Each path below is one point turned by a fixed rotation once a step. After each direction that follows a path, write how fast that rotation turns it, in deg/step (0 if it stays still).
Each turn is a multiple of 5 degrees from 10 to 175, or 0.
Each row of a path follows its step; steps can be skipped.
Rotation 1:
step 0: [ -7 -23 -14  -1  -8   4   3  -5   0 -20 -25   0 -10 -20  -2  -6  -2  -7
   3   8  -2   2  -7 -14   8  -2 -13 -11  22   5   9  24 -13 -10 -10 -33
  20  -1  -4]
step 2: [ -6   6  -5 -40  20  13  -3 -18  11   3 -20   3 -14   0  -4 -20   5  -6
  16  11  -4  -6  -6 -11   3   4 -10   7 -10   7  -4  18   5 -17   4  -7
  27  -4 -11]
step 8: [-21  -5   8   1   8  17   6   3   1  20 -22 -15   2  -9  15  -3   9  20
  21  11  12  10   1   0   4  14 -19 -19 -20   2 -13  25   0 -11  18   0
   4   0  -4]
step 9: [ 10  -5 -10   4  11  -8 -28   8 -13   1 -27  21   1  -9  18   1  -5  21
  -4  20   3  13 -11   1 -12  -4  -4 -15  21  -2   1  -7 -12 -17   4 -22
  11  -7  -5]
step 11: [ 15   6 -16  -8 -11  -5  -8  10 -17   0 -23   9 -23   1  -6  -5  -2   4
  20  23  -1   8   1 -15   2   0 -28 -11 -12  29 -11  12   1 -16  10  -6
   4  -3  13]
step 13: [-18  -8 -17  -6  23 -13  21  -5 -27  -1  -1   7 -11  -5  10 -15 -17 -17
  13  19 -10  -8 -11   0   0   5 -18  -8 -22  -5  -2   6  -7 -21   1   3
  -2 -18   7]
step 14: [-22  12 -14  -7  11   4 -17  -6  10  13 -14  10 -13 -12  -6  -9  -5  34
   0  19   5  -3   3  -5  -6  20  -2   9  -3  20  -7   4  -9 -26   3  15
  -5  13   5]
step 16: [ -6   3  -7   5  -5   2  -4   2 -26  -9 -10  -6   7 -31   5 -30  -8  16
  -7   8 -13  -1  12   7 -11  -7  -2  14 -25   9  10  12 -11 -16   1  14
 -13  -5  23]
[ 4  2 -3 -1 -2 -2  1 -4 -3 -3  4  2  4 -1  1 -6 -3 -1  5 -5 10 -5 -6  4
 -2 -5 -4 -4  3  2 -5 -1  4 -2 11  3  3 -4  3] | 155
[ 0  6  4 -3  7  4  3 -5  1  0  2  1  4  7  2 -1 -7 -2  5  7 -3  1  2 -2
  0  4  5 -5 -6 -3  1  2 -2  4  7  2 -1 -7 -8] | 70
[ -1   0   1   6   0   0 -10  -3  -1   0  -4   2   0   0  -5   6  -7  -9
   5  -4  -1  -2   2   1  -1  10  -4  -6   1   2  -1  -1   2  -6  -5   0
  -4  -4   4] | 25
[-5  4 -9  6 -3  1 -3 -2  2  7 -2  2  8  3 -2 -6 -6  3 -6 -1  4 -2  6 -9
  4 -2  2  1 -1  0 -1  0  0  4 -3 -4  4 -5  3] | 160
Rotation 2:
step 2: [  5 -18  11  -6  -1 -14  -6  18   9   0   4   3  -1  -1  16 -21  -5   0
 -17   1  11 -14 -19 -30  -1   7  13 -15   7   3   5  11 -23  -8  -1  15
  11  22 -19]
step 3: [ -7  -7 -19 -18  22  13   7  -5  20   8  18 -14   0   8  -4  -9   7   7
  17 -12 -13  11  -3  -5  -1  25 -22   0  22   1   4  -7  -9  15 -19   2
   4 -16  -4]
step 6: [  3  -9  -5  -3  10  -5  -1  19  -1  -2 -13   5  14  -7   9   7  11   1
  12 -16   2   2 -11 -23   3  -6 -11  -6  31  12  20 -19 -11   6 -18  16
 -19 -23  -9]
step 8: [ 14  -2   2 -13   6  -1 -23  23  -8  19  17  -4  -5  -5   3   2   0  -2
   6 -11  -2  -5  -3 -11   8  23 -21  -3  24 -15 -12   5   2  13  -8   2
  -8 -26 -25]
step 11: [  2 -18  -5  -8  -9 -11  10  16   4   6  17  -2  -6   1   3   7   2   7
   3 -23  14   7 -16 -10  14  17  -7 -15  27  -3  -9 -16 -20  -3  -5  35
  -2   9  -7]
step 13: [ -4 -10  18 -19  -3  -8 -28  25 -11 -10   2   8   7   3  15   5  -3  -7
  -4 -19   8  24  -6  -8   5  15 -10 -21   6 -10  11  -3  -9  22 -20   0
  -3   2  -8]
step 15: [  3 -11  -5 -13   7  11 -17  -8   3   3  11   2  15  -6   3  -6  11 -12
  -1  -4  10  -7 -20  -4 -17  14  -5 -15   7 -15  17 -13 -32   9  -8 -10
 -20 -22 -20]
step 16: [ -5   1   1 -10  13  11  -4  24 -10  14 -20  -9 -10 -10   2 -10   0  -6
   6 -15   4  11 -16   3  29  18 -11 -26  16   1 -11   9   1   1  -2  16
  16  17  -6]
[-7  2  4 -7 -6  1  4  1  1  5  0  5  7 -4 -2  5  6  5  1 -5  3  7  5 -6
  1 -4  3  3 -3  1  4 -5 -1  7  1 -5  3  1 -2] | 45
[  3  -6   0 -10  -2  -3  -4   9  -6   5   1  -4   2   2  -1  -1  -1   4
   1   0   1  -6   2   2  -6   1  -6  -5  -4   0   0   2   6   0   3  -1
   3  11   1] | 130
[ 1  9 -2  0  1  3 -4 -1  4  1 -5  9  3  0 -2 -1 -1  2 -4  2  5 -5  0 -4
 -3 -1  1  4  2  7 -2 -1 -3 -8  6  6  1 10  0] | 145
[ 2  4 -1 -4  5 -3 -3  1 -4  4  4  2  2  8 -6  4 -2 -5 -3 -2 -3 -6  4  3
 -3 -6  1  3  6  6  0  1  0  4 -4 -6 -7 -5 -7] | 160
[ -3   0  -1  -2   1   3   7   4   0   0   5   3  -1   0   3   2  -6  -1
  -7   4  -4  -4  -4  -1   1  -6  -6   6   2 -10   2  -6   4   2   0   8
   6  -1  -4] | 125
[-7  1  0 -4  8 10  0 -3 -3 -5 -2 -2  2 -2  4 -7 -1 -3  0 -2 -3  2  1  3
 -1 -4 -5 -6 -4  6  6 -7  3  0  0  0 -6  1  4] | 120
[ -2  -2  -1  -3  -2   3   3   0   2  -3   4   5  -1   9  -4   5  -7   3
  -3  -3   3   8  -4  11  -5   3  -1  -2   0  -1   1   0 -10  -1   0  -1
   2   2   6] | 170
